In the data rows, 128 means zero.
Here are some points, one per row:
[155 122 111 135 108 111 191 114 145 130 122 128 172 131 166  81 103  92
 158 118 131 102  99 137  98 152 104  97  76  97 128  47 112 144 219 122
 171  91  78 112 122 146  95 176 104 134 128 146]
[134  96 161 104 165 196 147 135 146 150 147 117 147 162 128 145 147 160
 120 158  99 125  96 111 125 106  82 104  85  95 129 131 145  85 150 120
  83 177 114 109 122 178 113 110 128  84 119 122]
[173 115 154 114  79 144 104  98 113 165 123 135 141  98  92 166  90 119
 168 118 140 140 161 100 125 125 110 107 150 140  83 178 115 156  90 154
 108  98  87 112 192 123 102 114  97 163 112 104]
[155 138 138 106  82 136 142 126 179 167 143 175 122  83  89 145 123 170
 155 207 190 124  94  91 206 201 105 210 184 185 157 112 148  91 129 101
 147 100 133 114  95 144 178 189 164 134 176 175]
[ 74  76 142 118  97 189 194 183 143  90 113 174 140 153 137 141 121 143
 151 134 104 116 116 156 107 129 138  76 151  94 131 132 109 124  96 169
 157  58 203  64  98 101 100  97 101  92 128 126]
[150 159 103 121  92 106 141 166 143  60 129 101 127  84 141 116 112 125
 131 156 129 125 141 136  99 149 157 133 149 117 134 130 162  83 102 101
 133 139 192 104 117 180 104 143 134 175 135  81]
[103 150 174 125 106 164 131 143  91 134 165  92 105 122 140 123 126 176
 103 117 116 124  64 181  93  82  91 154 161 143  94 141 127 139 124 127
 185 156  79 112 132 101 130 109 106 113 166 151]
[ 99 166  91 121 109 110 146  92 142 126 103 121 153 123  69  95 185 112
 109 126 123 155 113 151 116 124 124 169  64 115  98 118 194 182 104 141
 107 159 167  96 138 103  93  80 116 135 175 179]
[105 123  83 184  96 125 131 138 135 153 143 167 125 122 111 119 118 144
  91 147  93 157 108 126 118 149  80  83 146 187 212 147 163 115 138 118
 110 179 163 120 152 183  76 135 111 131  77 161]
[171 176 114 114 135 148 168 111 132 125 125 170 177 168 205  90 137  84
 144  74 133  57 160 108 127 103 111 124 199 209 201 215 177 127  98 110
 136 141 103 115 109 146 121  96 150 104 159 182]
[124 112 106 126 102 124  94  93 121  99 154 110  78 210 110 143  99 148
 152 168  81 114 120 103  87 189 135 137 122 136 155 137 153 102 155 124
 218 160  90 119 172 103 187  81 122 124 133  87]
[125 160 145 147 127 140 115 129 151 112  83 125 122 174 102  55 157  64
 108 172  63 133 119 106 187 120 108  81 159 185  64 102 115 133 160 141
 122 130 143 131 117 126 150 187 119 122  88  79]
[146 132 109 152 140 114 120 135 166  70 190 105 150  98 186 101 135 141
 176 119 134 133  98  93 149 142  90 112 102 137 138 108 112 172 121 131
  81 154 117  80 204 114 142 105 128  96 134  78]
[140 150 178 174 147 148 152 126 136 120 176 159 217 180 148 149 146 135
 172 200 233 234 226 141 105  95  94 158 125 136 141 141  94 160 173 175
 195 195 187 200 140 117 145 132 110 136 112 142]
[139 148 120 112 106 152  92 173  84  79 115 136 165 117  69 119  76 161
 129 125 135 108 121 116 108 131 159 133 119 149  86 118 128 157 162 112
 161 121  93 160 128 167 125  89 222  56 137 134]
[129  93 118 111  89 195  99  90 108 151  98 166 103  91 122 158 168  58
  96  99 131 151 170  83 119 119 155 163 136  60 134 103 133 109 167 124
 125 171 127  94 154 140  85 175 122  84 140 102]
[149 107 132 159  81 110 154 135 135 127  74 173 120 129 137  93 160 111
 133  95 115 105 120 148 165 146 142 186 111 116 119 170  57  86 102 200
 145 141  84 124  88 108 187 107 114 104  75 138]
[ 71 150  58 131 139 152 147 117 149 112 123 119 104 243 122 190 102 100
  86 104 210 123 160 206 163 139 147 114 109 129 102 118  95 157  79  98
 130 129 137 133 163 155 142 182 143 112 114 132]
[132 105 106 138 119 106 103 200 108 155 107 113 102 119 136 133 142 130
 110  87 155 152 128 121 191  73  87 132 125 125 159  76 118 125 185  90
 111 109 124 100  98 104 166  89 105 120  77 201]
[125  97 170 123  92 107 128 138 148 112 121  92 135 128  71 136 160  88
  84 112 132 121 156 119  84  88 165  81 202 206 189  59 125 117 109 142
 122 133 104 161 182 147 122 107 119 107 103 159]
[ 93 109 154 172 106 149 127 109 121 150 152 157  95 125 109  89 131 130
 155 154 144  86 149 174 121  70 111 141  94  96 148  63 204 122 105 161
 112 130  77 166  90 131 136 134 198 184 134  84]
[195 117 140  79 143 134 131  97  62 128 142  78 163 151 107 138 137 166
  84  98 149 100 118 143 130 140 126  82 122 132 141  84 122 116 139 170
 117 147 161 121 101  88 129 152 135 117 115  75]
[149  92 146 118 107  82 158 115 169 178 128 169 145 136 176 121  74 170
  97  97 126 143 130 111 109 105 173 144 133 167  52 109 189 104 115  87
 114 190 146 125 150 149 132 136  85  80  92 126]
[127 151 126  76 147 109 102 153  75  62 187 198 139  88 151 154 127  74
 103 150 115 180  74 188 105 112 131 138 141 146 116 147 119 108 153 125
 145 133 137 204 127 102 128 120  90 120 162 134]
[113 123 136 142 138 107  92 123 115  96 120 127 166 116 120 132  88 112
 137 170 106 101 154 156 148  81 119 140 147  86  95 162 145  93 134 180
  76 134 118  74 212 117 160 104 143 163 114 172]
[159 155 171 158 105 117 166 143 151 148 132 151 107 140 174 171 255 214
 146 135 106 154 130 176 155 170 233 111 130 117 121 147 133 156 152 124
 107  81 122 154 190 164 168 179 179 135 140 153]
[133 135 100 137  86 118  92  89 116  90 120 107 155 156 174 168 173 131
  86 154 111  90 115 182 127 127  90 204 146 130 123 130  95 103 148  81
  78 118 103 146 109  88  72 115 128 119  96  83]
[ 76 150 102  98 180 107 158 138 148 140  83  90 116 115 141 162 152  96
 126 146 151  83  90 104  98 168 101 143 190  93 120 136 135 125 146 155
 140 113  87 180 172 133 137 169 117 133  90 142]
[105 117 138 109  84  72 109 182 134 132 112 111 171 187 113 147 106 120
 159 118 153 144 114 131 138 130  84 132  91 131 127 141 124 101 112 115
  93  96  99 107 134 126  95 172  92 116 191  95]
[137 126 105  80 121 104 130 117 141 168  81 119  84 109 133  88 175 134
 121 104 145 155 150 107  88 135  95 137  90 111 127 131 136  86 125 114
 164  95 182 153 188 119 147  72 139  77 114  94]
[ 52  77 106  78 155 130 107 119 107  93 119 114 140 111 156  93 156 186
 169 118 156 156 160 117 167 135 133 108 149 163 112 144 183 104 156 186
 135 159  91 119 124  90  75 155 155 136 159 119]
[112 124 136 190 171 108 107  85  56 149  84 158  74  94 176 105  89 134
 149 167 167 134 128 144 152 152 123  91  73 164 126 113  76  89 114 156
 101 142 157 129 166 173  87  94 166 102 136 111]
[129 134 108 169 113 113 125  89 100 134 141  91 177  77 124 154 162 132
 124 135  97  59 153  92 122 111 134 109  81 139 121 100  92 110  92 147
 161 149 151 110 101 117 160 148  95 120 204 148]
[174 131  87 125 168 129 135 148 142 164  91  72 176 100 120 162 129 140
 143 168 137  86 137 204 219 115 172 106 148  80 129 155 159 136 128 139
 192 131 149 139 127 162 143 147 102  87  83 115]
[ 88  82  82 183 136 111 111  79 106 135 131 145 163 112  93 113 119 132
 141  82 113 129  72 117 164  88 147 167 167 132 109 128 104 151 149  90
 208  98 154 107 147 134  91 131 137 166 155 107]
[119 108 111 147 140  91 123 113 175 120 107 159 105 119 129 167 114 127
 105 120 145 122 172 146  69 188 134  54 146  99  86 110 116  85 182 124
 102 148 116  96  79  96 157  95 121 158 161 170]
[123 111 106 144 184 183 153 160 170 166 197 109 154  98 102  65  87 122
  39  93  95 173 197 166 189 186 157 159 122 128 150 151  98 111 156 133
 112  90  90 140 155 147 159 109 129 149 190  86]
[140 146 115 130 150 130  64 239  81 122 112  97 100 130 136  83 166 145
 165 140 133 137 203 152 132 174 137 135 133 127 112  99 137 130  91 106
 136 142 108 108 111 173  99  94  86 145 140 117]
[174 100 141 117 146  95 170 128  98  83 116 154 100 157 101 119 120 128
 147 148 105 153 140  91 174 142 144 120 171  73 116 124 137 186 117  70
 145 162  97 113 132 111  83  79 178 158 129 131]
[111 102 115 171 122 137  93 185 153 122  95 154 145 110 115 143 145 125
 112 112 129 128  83  89  66  90 139 101 104 101 104 187 127 164 140 112
 122 130 105 166 104 175 178 159 115 111 149  90]
[168  99 131 129 164 120 154 154 155 130 164 144  83 121 128 197 123  87
 146 107  83 137 132 128 160  83 107 132  76 149 114 104 163  92  83 121
 183  95 115 173 134  96  92 107 108 161 115 110]
[114 178 138 117 107 121 113 161 116 104 203 143 109 160 160 154 107 140
 120  39  88 109 137  84 144 115 138 170 127 113 124  95 113  94 135 180
 141 137 172 133 144 175 114 142 194 181 136 138]
[142 170 123 136  90 194 124 125 160 110 145 108  71 128 131 104 109 119
 124 114 184 138  79 109 181 134 163  68 112 104  96 125 154 114  91 124
 107 131 104 172 115  73 127 135  78 109 136 153]
[144 125 113 111 153 183 125 126 165 195 128 117 114 106  99 189 151  87
 252 101  96 146  88 220 112 166 133 140 179 185 118  89  99 148 150 122
  75 140 156 117 107 128 157 114 165 108 131 130]
[130 126 212 140 158 147 130  98  68 113 158 140 105 137 108 112 162  76
 104 111 178  89 122 154 136 155  67 100 117 103 121 146 157 140 131  70
 149  95 178 101 172 140 188 153 112 132 128 158]
[118  99  96 168 103 138 119 101 114 104 193  85 124  98 104  90 134 165
 165 100 117 142 144 115 104 121 102 123 130  88 120 157 127 122 119 102
 106 100 154 151 108  94 149 159 131 107  40 162]
[128 102  81 107 106  98 176 136 109 132 146 123 141  84 138 137 128  66
 107 155 141 163  94 119 113 122 106  87 112 115 117 154 131 125  77 152
 105 130 104 146  95 116 167 117 216 116 118 107]
[180 130 110 113 142 128 123  87 169  77 117 146  65 120  97  99 115 156
 150 122 160 102 112 133 118  90 144 132 147 103 129 143  94 139 149 168
  92 120 128 173 117 196  81 102  60 153 162 149]
[110 120 132 100 134 106 159  72  63 138 168  87 134 174 103 124 122 116
 144 135 119 176 106 112 118 132 160 163  96 138 125 159 140 110 115 141
 100  72  93  96  75 231 124 110 107 128  85 132]
[105  91 159  83 121 133 110 114 133 126 121 145 185 146 110 134 142 137
 119  88  86  88 117 119 160 220  75  90  90 122 105 153  95 141 100 111
 130 158 150 203  91 134 124 136 118 204  97 147]
[144 152 129 119 164  96 181 149 122 172 137 133  90 117  95 123 140 148
 112 153  89 136 150 111 109 108  85 117 142  79 142 124  50 136  65 122
 143 160  90 114 130 107  71 183 141  82 170 167]
[100  99 132  90  93 124  70  95 169 158 109  75 139 147 202 119  98 125
 129 180 107 132 133 101 149  89 123 105 118  86 147 106 114 166 108 113
 113  76 156 193 141 149 125  69 144 134 176 173]
[ 65 119 193 137 126 114 183 141 122  84  88  90  99  71 123 184  90 109
 138 108 102 102 128 120 163 181 162 193  86 143 183 110 130 186 132 130
 102 159 131 158 132 120 151 132  93  68 121 131]
Along one direction, these points spread out more than along any other. Take the direction at right angles to it along which they spread out most. Then take the direction at right angles to both along which they spread out most. Go by this last direction. How many in every 100 of the points above lie lower along it than each point below? Round to a whole number. More than half of the points above lie lower than the first one.
[151  90 101  83 183 129  84 134 139 130 147 183 122 148 135 102 125 105
 125 182 109  89 152  99  99 114 226 153  71 199 149 140 138 153 134 126
 107  95 125 109 125  78 129 197 116 104  97 199] 30
[ 80 202 107 122 137 150 183 140  79 162 131 149 163 111 106 127 133 172
 144 157 134  82 153  81 106 100 170 119 126 148 109 120 102 101 142  61
  80  92 120 153 147  76 123  77  95 183 108  94] 42
[167 132 102 168 147 122 166 124  59 125  72  91 110 198 117 166  99 136
 133 114  96 161 120  81 134  90 114 116 142 126 130 155 155 122 165 139
  77 123 161 154  97  98 162 156 123 140 209 140] 53
[113 162 148  94 128 101  88 140 126 177 122 173 164 158 104  74  94 126
 150 108 129 134  74 130 125 123 200 132 164  65 229 102 115 116  89 125
 106 185 158 127 137  99 162 137 111 130 114 114] 32
[121 141 154 152 129 101 108 183 128 205 229 103 106 153 154 141 144  72
  97 158 180  76 101  71 121 165 173 164 162 127  90 147 110 176 169 184
 149 133 178  99  80 117  76  86 140 138 118 115] 42
[152 155 152 210 173 139  76 106 125 174  95 158 169 135 175 107  84 127
 107  94 106 159 127 149  79 184 123 140 168 119 171 121 184 123  95 128
 134  81 109 142 113  82  89 150 131  81 117 137] 32
[168  87 113 114 104 199 156 166 100 132  68  78  99 101 190  95  96 137
 109 141 133 146 116 145  92 136 138 171 113 149 131 140 119 158 107 111
 133 160 145 108 151 114 127 159 156 251 124 138] 30
[118 173  94  87 136 122  98 101 122 134 103 204 111  99 142 181 128 176
  89 129 116 160 132 102 137 119  85  91 130 145 168  92 140 214 116 175
 139 102 106  83 104 129 169 108  88 145  91  80] 47
[103 213 182 136 122 141  98 101 179 136  87  79 127  97 117 156 122 108
 127 118 128 171 113 115 135 101 159  76  68 121 157 186 118  84 154 111
 185 148  98  79  92 106  97 127 144 159  94 139] 68
[130 191 131  86 104 101 139 115 150 141 145 121  86 111 107  99  78 151
 127 120  96  96 186 156  95 104  76 131 107 120 105 157 137 155 174 119
 131  96 162 131 104 117 113 158 150  94 112 111] 49
[ 83 112 152 116 163 119 108  87 132  98 142 102 100 106 173 102 126 134
 141 136 117 164 174 127 111  89 134 145 174 133 103 111 110 122  92  80
 138 147 118 103  58 178 181 141 129 134 149  96] 30
[167 129 144 146 194 129 113 117 179  67  99 113 160 125  99 130 136 152
 103 127 160 154 103  89  84 138 101 184 135 131  99  76 131 103  82 149
 110  79 123  96 129 122 132 110 144 161 111 141] 42
[141  86 176 146 151  90 110 123 167 105 129 122  93 132 100 135 140 144
 102 104 166  84 115 153 119  85 119 129 105 160 176 190 111 161 153 106
 113 108 142 116 108  94 121 114 148 143 150  55] 47
